The rows of A fall into a few groups, and each row is roughly a mix of its group's hidden directions; one row fits no group.
A:
[[ 13  42  29   7  27   4 -19 -18 -48 -21 -16  -3]
 [-30 -41  -2 -14 -20  -1 -18  30  -6 -36 -28  26]
 [-41 -22 -21  -6 -20   4  11   9  61  10  15  -4]
 [-16 -28  -6  -4 -13   3  -5   2  73  -1  25   8]
 [  7 -50  11  10  17   4 -24  55  18 -16  -5  -5]
 [-14   5  45 -34  19  10 -26  12 -26 -25  -1  35]
 [-28   4 -29 -51  12  28 -12  -9 -15  26  30  -8]
 [  8  56   5  14  -6  10  21 -44 -10  34  10   0]
 [ 17 -10 -63 -18  -6   1  24 -18  27  15  23 -14]
 [-24 -46 -16  12 -15  -6  12  17  56   7  17  -7]
 [-26 -29 -13 -34 -22 -11 -12  -2  54  -9   7 -25]
 [-28 -31 -21 -40 -15  -1  -2  12  39  -6  17 -37]
 [ 47  22  16   9  15  -8 -19 -13 -57  -9   5   2]
 [ 16 -28 -12  54   6   1  14  21   0  13  49   2]
 [ 32 -48  -9   5   8  15  23  36  15  13  36   7]
 [  3 -52   6   7  11   0 -23  54  17 -22 -12   3]
 [ 30  10  28 -16  34   7  -7   4 -53 -20 -22 -16]
 [-37  48  17  -2  23  26  11  -3 -26  -7 -35  -1]
 [ 47   9  26  30  28  -2 -20  -7 -37 -17  23   2]
 [ -2 -26  14  10 -16  -7 -34  46  40  -3 -31  12]
 [-28  51  17  22   6   5   2 -20 -21   0 -43  19]
 [ 30  10  53  11   8  -9 -31  -4  -7 -31 -13 -34]
 [ 12 -60  -5  -5  -2  -8  -1  21  38  -8  29 -24]
 [-12   6 -60  -9  -8   0  11 -16  12  50  14 -15]
 [-27  -2  42  -7  -6  23   0  27 -42 -40   9  -2]
 [ -4 -51  18   2  19   6 -27  49   9 -23   5 -16]
 [-39 -22 -35  13 -29  -4  15  11  42  20  22  -6]
 [-33  18  33  -8   7  -3 -11 -22  23 -22 -55   3]
 [ 49 -31  23 -19  12 -12 -33  -6  18 -28  22  -7]
 [ 22 -33 -13  -1   9   6  -9  20   7  -7  64 -27]
 [-56  10  12   4 -12  38   5  16 -42   3   9 -15]
 [ -1 -52  -5   0  -5   8 -24  45  19 -16 -29  23]
 [-13  -7 -13 -52  12  47   8  -8  -5 -27  31  -5]
 [-22   1 -41 -23  15  14   0 -23  19  50   6  28]
 [ 37 -24 -17  32   7 -13   8 -23  53  17 -12  -3]
 [ 29  -9  21 -17  28 -26 -23  -7  25   0 -16  52]
 [ -8   9  15 -29   0 -14   4  23 -18 -27  -8  65]
 [  1 -45   1  -3  -5  -4 -31  45  39  -9 -26   7]
 [  2 -48   0   3  -1  -9 -25  51  26 -22 -21   9]
 [  2 -52 -14  -5  -5  -6 -20  43  20 -23 -28  19]
 [-27 -10 -39  -6 -38  -1  17   4  43  29  18  16]
 [-15 -28  29   0  13 -24 -25  44   8 -33  11 -27]
 [-20  29  -5 -12 -29   0  11  26 -51 -25  14 -28]
 [  3  -4  40  16  -1  37   7  -5  -3 -55  -4 -29]
 [ 24  -4  53   4   8   9 -12   1  -3 -57 -10 -15]
 [ 34   7 -40  -7   9 -28  -6 -28  40  34  -6   2]
 [ 10 -24  49  42   0  19   2   6   2 -35  -7 -28]
 [-21 -25  15  18 -14  14   6  27 -34  -1  28 -51]
 [  0 -25  26   4  11 -18 -34  44  39  -9   4 -29]
 [ 32  32  28  25   7  -6 -15 -28 -18  -2 -21  44]
 [ -3 -41   7  -5  13 -31 -19  46  17 -36   1 -17]
 [ -3 -58  -8  -8   9  -4 -15  44   1 -35 -12   8]
 [ 12 -50  -9   3   7 -15 -17  49  20 -27 -18   9]
 [-29 -20  39  -3   6   5  -1  34 -28 -14   2  48]
 [ 10  47  10   1  13 -10  14 -36   3  27  33 -36]
 [ 41  31  29  12  30  13 -12 -10 -42 -11   0  22]
 [ 30  35   1   5   3 -16 -20 -20 -64  -4   2  -4]
 [-24 -30 -10 -14  50 -39  20   8  22 -11 -13  14]
 [-23   4  48  36 -16   6   6  28 -30 -30 -17   7]
 [  1  54  21   9   7  -4  16 -36 -12  20  31 -26]
 [-16 -45  10  -7   6 -17 -21  46  -1 -44  -5  -4]
 [ 11 -51 -12 -12   5 -11 -25  39  40 -11 -16  -4]
 [-22 -44  -4  -5  20  42  17  -6  26   8  13  38]
 [ 20 -25  53  30   4   0   1  15   3 -47 -11  -2]
 [ -3  -2  56   1  10  28  -6   3  -8 -54 -12  12]
 [ 34  38  16 -23  19  11 -17  -9 -55 -10  -1   2]
 [-17  30 -13  40 -19 -18  18 -14 -33  25 -33  18]
 [ 36   1   0  17   6 -58 -23  -1  17  34 -16   7]
 [ 16  18 -52 -13  -3 -31  -5 -17  14  47   3 -10]
 [-12  48 -10 -14 -22   3  19 -55 -14  21  -3   9]
 [  0  57   8   3 -18   5  11 -45   7  38   3  -4]
 [ 33  38  21  18  18   7  -3 -14 -48   3 -13  32]
 [-13  -7 -48   1  -7   1   7  -8   3  54  22 -35]
 [-49  47  -5 -13   8  14   2  -7 -31  -6 -20 -28]
 [ 31 -51   5 -10 -14 -18 -10   0  53  -3   6  14]
 [ 27  42  27  13  24  21   0 -10 -29   0 -11  43]
 [ 11 -43 -14  -6  -2 -17 -23  40  42  -9 -26   9]
 [-15 -39 -12 -14 -25 -12  -7   2  65  -2  13  -7]
 [ 48 -24  15  23  22   3 -17   7   4 -12  51   1]
 [ -6 -45 -26  17   8  16   7  -9  24  44  24 -26]
 [ 47  -8   9  17   9   6   3 -31  42 -35 -14 -21]
 [-15   4  36  47 -24 -16   4  34 -33 -11 -14  -9]
 [-14   4  53  17  -8   0  -2  29 -30 -39 -18  19]
 [ 42 -17 -13 -15   5  -1 -17  10 -24  -6  56 -24]
 [ -6  53  -4  -8 -14  -1  20 -54 -10  25  11  -6]
 [-14 -46   2  -5  -8 -11 -22  47   9 -34 -24  17]
 [  7 -51 -15  -1  -6   2 -20  42  24 -13 -31  24]
 [ 55 -26  13  12  13 -23   2  -6  39 -27 -10  15]
 [-35  37  -8 -30 -13 -13 -32 -27  -7 -19  -4 -35]
 [-14  -5 -24   1 -26  14  21  16 -27  -6  31 -57]
 [  8  53   8  19   1  14  26 -39 -25  26  17   0]
 [ 39  18  35   6  20 -11 -22 -19 -40 -19 -29   8]
 [ 20 -47  16  -7  33  13  -2 -11  42  -6   4  35]
 [ 18  31 -32  -5   4   8  37 -48 -25  18  11  10]
 [-19 -40  13 -17   6 -27 -26  39  16 -36   1 -21]]
One row of each group comes first, with its name. Which group is each row after those in?
[-10  44  23  10  19   6   4 -13 -44  -5 -45   8] -> D
[-11 -27  20   2  -6 -29 -30  50  28 -28 -14  -5] -> H
[-22 -40   4  35 -15  19  18  24 -15   9  25 -39] -> X

[ 36 -32  10  11  16 -32  -1   4  34  -3 -13  46] -> X
[ 18 -40  10  27  34  16  -1  46 -19 -23  11  -1] -> H
[-21  26   0 -39 -15 -21 -19 -25 -20 -12 -43 -25] -> D
[ 13 -49 -15  37 -10  -9  17  20  32  16  28  11] -> D
[ 10  37  15 -34 -15  -9 -23 -34  -1  -4 -38  32] -> D
[-24  23   2  53 -36   2  31  13 -14 -11 -26  -1] -> X
[  2 -38  38 -12  31   3  -4  12  22 -33 -29 -26] -> D
[ 42 -11  -3  28  16  19  16  22 -19  17  44  26] -> D
[ 23  33 -14  12   1  34  20 -39  -6  45   2  13] -> H
